(in the rows, 128 means zero)
One turn moves each row of this set onto another row. After a few examples, where does it send each row asked below?
k_825: 112 121 137  86 114 144 118 137 110 105 142 105 122 113 127 130 158 135 173 134 137 108 127 141 140 105 126
k_390: 117 127 165 148 146 127 152 126 130 143 150 134 133 116 135 133 125 121 133 120 159 149 122 160 108 149 121
k_984: 109 122 144  89 114 145 114 130 105 106 144 103 117 117 134 124 156 148 168 140 131 108 117 143 134 110 125
k_31: 116 132 144  93 115 147 120 142 105 108 147  96 119 118 128 121 158 138 167 138 135 114 121 135 139 105 131
k_405: 113 134 153 151 135 115 144 125 134 131 139 157 125 113 147 152 128 125 126 139 170 120 114 166 110 132 128
k_575: 106 155 131 123 109 124 147 113 125 107 113 111 137 138 121 138 123 143 134 156 115 125 110 139 141 115 120
k_249: 120 136 149 152 137 132 129 130 114 136 154 158 130 104 135 139 121 105 134 114 171 117 139 150 109 147 120
k_403: 124 109 149 121 132 125 113 125 109 145 140 159 117 107 143  91 150 124 122 142 130 104 107 137 117 138 127
k_957: 106 152 117 123  99 136 114 107 104 101 123 138 136 123 117 138 116 128 140 137 120  95 136 127 136 127 112
k_460: 129  88 138 106 139 118 134 132 132 146 128 156 133 101 129 106 154 105 139 129 133 122 123 144 123 128 125
k_6: 113 124 125 130 111 130 146 123 150 126 130 128  95 128 128 169 133 152 122 136 128 128 117 144  96 148 108
k_852: 126 142 109 137 106 139 137 145 141 121 135 138  99 114 121 173 132 120 122 126 144 109 142 123 107 140 115
k_117: 112 139 126 115 115 142 138 112 116 114 128 105 149 130 100 126 117 121 150 122 110 140 142 126 138 137 108
k_15: 124 145 131 140 116 150 139 138 129 135 151 111  98 127 119 144 129 134 119 120 128 138 132 119  98 162 110
k_700: 137 127 146 124 138 120 141 153 126 144 132 142 127 107 137  98 158 106 121 148 139 120 110 131 132 115 140

k_6 goes to -> k_15
k_957 goes to -> k_575
And these:
k_249 goes to -> k_405
k_984 goes to -> k_31
k_700 goes to -> k_460

One turn moves each row of this set onto another row. After a few examples, where does it send each row asked below?
k_150: 167 124 145 109 124 133 117 120 123 155 140 122
k_613: 152 132 131 117  77 136 148 147 116 157 140 121
k_777: 140 136 135 103 130 141 158 127 151 146 156 136
k_615: 138 137 168 124 114 134 116 126 127 122 167 127
k_894: 113 107 150 125 124 120 130 123 124 156 116 107
k_969: 160 130 127 103 102 143 133 137 104 154 139 132
k_560: 143 140 127 122 113 150 131 128 164 138 113 116
k_766: 112 148 150 129 100 161 134 126 153 113 142 127
k_344: 146 128 143 130  76 142 143 130 124 166 121 107
k_931: 133 132 145 171 116 135 127 149 136 144 128 120
k_183: 123 128 142 172 110 127 121 149 134 142 137 117
k_367: 102 142 140 132  99 159 125 125 149 114 141 125
k_924: 142 145 147 110 100 151 139 152 109 163 154 138
k_581: 153 131 117 108 123 133 150 126 153 138 134 125
k_253: 132 127 142 149 114 165 128 129 101 149 130 140
k_296: 139 144 115 116 101 139 149 146 160 134 126 118
k_142: 113 120 149 128 124 126 111 140 124 149 108 109
k_388:  99 136 158 109 118 122 124 157 125 140 146 123
k_220: 161 131 130  98 121 129 135 133 130 140 151 132
k_290: 118 124 137 145 113 165 121 129 101 147 141 138
k_981:  95 125 161 112 111 118 147 143 129 147 147 117
k_49: 135 149 141 134  94 129 152 163 156 153 143 118
k_567:  87 135 152 104 114 136 139 144 128 140 140 125
k_519: 120 110 134 149 133 138 148 108 138 142 147 127
k_210: 104 115 143 119 118 142 122 125 118 153 106 114
k_944: 132 113 142 151 137 140 149 109 137 144 138 130
k_867: 130 132 160 127 119 127 108 125 127 123 168 125
k_463: 123 130 170 136  78 139 148 126 126 138 156 117
k_51: 150 138 124 129  82 127 144 156 141 149 125 111
k_780: 112 121 161 139  78 137 145 118 121 141 159 114

k_944 goes to -> k_615
k_183 goes to -> k_367
k_220 goes to -> k_969
And these:
k_894 goes to -> k_388
k_777 goes to -> k_150

